In the data rows, the value 128 means zero.
Here are some numbered points:
[185 126  92 108 111 142 106 124 128 120 109 172 126 146 120 106 110 127 103] 0
[176 128 172 144 167 104 106  96  63 184 172 113 129  77 202 104 175 126 221] 1
[166 159 146 109 146 115 132 138 178  99 143 119 160 172 140 130 143 140 101] 2
[169 145 169 111 133 105 115 112  91 227 134 204 147  92 157 115 136 144 111] 3
[ 98 130 141 184 109 146 105 108 137 100 110 119 127 116 125 110 106 124 143] 4
[215 130 152 137 113 175 108 168 130 126 115 137 130 107 130 109 117 123 123] 5
[143 129  88 145 107 112 104  96 136 126 107 191 122 136 121 104 105 124 191] 6
[141 135 140 113 109 208 123 120 141 107 110 128 138 112 127 123 107 125 104] 7
[134  18 113 127 189 212 220 145 118 102 191 167  16 191  89 221 191 162 139] 8
[117 136 154 102 130 110 112 222 119  98 131 124 136  95 140 111 128 128 116] 9
[162 125  82  98 103 176 104 128 146 139 105 150 123 130 123 107 109 123 107] 10
[152 128  75 253 109 116 106 114 117 110 111 206 128 144 113 105 113 119 133] 11
[ 91 135 173 106 162 143 108 128  71 122 163  96 136  82 188 105 160 129 130] 12
[ 91   0 100 101 254  98 255 131  76 162 251 129   0 208  21 254 249 236 104] 13
[119 130 150 112 129 117 106  96 120 132 125 107 132  95 136 108 126 126 170] 14
New points follow, each followed by the numbers of its five nearest points above, looking only along the 6 directions in which the numbered points spread most, nearest first.
[148 126 107 101 103 114 105 165 143 106 105 123 125 134 123 107 109 121 107] 2 0 10 7 9
[114 156 168  98 134 160 134  98  92 201 134 133 159  91 156 134 132 157 103] 14 3 12 2 7
[ 97 110 130 108 115 103 134  94 150 166 115 222 108 145 119 135 113 122 131] 6 0 10 14 2
[121  93 121 127 120 129 172 111 155 174 122 120  91 106 124 178 117 130 101] 2 0 10 7 14
[105 127 160 134 111 151 104 109 129 156 110 246 131 110 126 109 111 124 118] 0 6 10 5 14
[147 125  90 103 107  94 106  94 136 172 104 107 126 137 122 104 106 123 104] 0 10 6 14 2
[123 129 158 100 120 105 103 145 123  98 121 185 126 106 131 103 119 125 111] 2 9 0 14 10
[ 95 109 124 101 107 175 167 141 150 100 107 121 111 117 120 166 109 125 128] 7 10 2 4 0
[ 94 114  82  98 121  93 111 123 104 138 122 103 114 157 100 109 124 132 117] 2 14 4 0 6
[119 159 126 105 122 144 143 203 146 208 123  98 156 158 124 146 122 121 158] 2 9 0 14 7
[128 123 118 125 104 117 109 203 148 131 105  93 126 121 123 111 104 123 119] 2 9 7 4 0
[124 128 141 146 107 120 115 112 147 102 104 104 124 129 118 114 103 123 114] 4 2 7 14 10
[110  84 125 109 122 156 189 131 149 108 122 122  83  99 121 191 125 127 115] 7 2 10 4 0
[142 255  58 103 206 135 252 112   0 156 211 122 255 197   0 255 209   0 255] 14 12 2 6 3
[ 91 128  84 117 110 121 107 169 123 157 107 176 125 146 116 106 107 122 127] 0 2 10 6 4
[135 184 130 115 255 117 124 113 159 121 255 103 185 214 140 125 255 126 142] 12 2 9 14 3
[ 93 125  95 128 106 255 108 107 131 164 108 123 123 140 120 106 107 128 113] 7 10 0 4 14
[ 99 124  81  97 109 182 107 112 140 100 103  98 127 134 123 105 108 123 147] 7 4 10 14 0
[111 124  85  97 108 100 106 126 127 101 106  97 125 138 118 107 109 120 109] 2 4 14 10 7
[131 119 142 103 107 116 120 183 152 114 107  93 118 140 128 119 104 121 167] 2 9 7 4 14
[ 94 122 154 207 111 116 110 216 128 123 113  99 123 111 128 109 111 119  98] 9 4 2 5 14
[119 138 175 102 136 190 109 158  86 128 142 104 138  88 166 114 143 141 155] 12 14 9 7 5
[132  98 101  99 121 172 162 255 124 110 116 106  96 152 112 161 116 144 209] 7 2 9 5 4
[107 125  81  98 112 142 108 129 116  99 112 117 126 147 112 107 110 122 143] 4 7 10 14 2
[105 168 182 143 126 129 171 128 206 136 128 156 167 158 158 168 127 183 125] 2 9 0 14 10
[ 99 127 133 123 105  94 121 111 146 145 103 128 129 125 126 123 107 125 102] 2 14 4 0 10
[152 154 131  98 147 105 122 112 148 103 148 107 155 171 125 122 149 123 132] 2 14 9 0 7
[126 127 105 136 104  93 105 134 141 146 105  98 126 132 125 108 104 119 103] 2 4 0 14 10
[106 105 121 128 113 107 162 149 150 104 108 101 107 112 121 161 110 125 127] 2 4 7 9 14
[135 121 128 136 105 140 129 126 146 166 104 138 121 129 125 133 106 123  97] 0 10 2 7 6
[ 91 128 155 144 144 119 108 129 110 109 143 122 127  89 151 108 144 124 119] 14 12 4 9 2
[101 124 151 143 168 167 105 110 189  98 167 138 122 181 162 106 168 117 100] 2 4 7 14 9
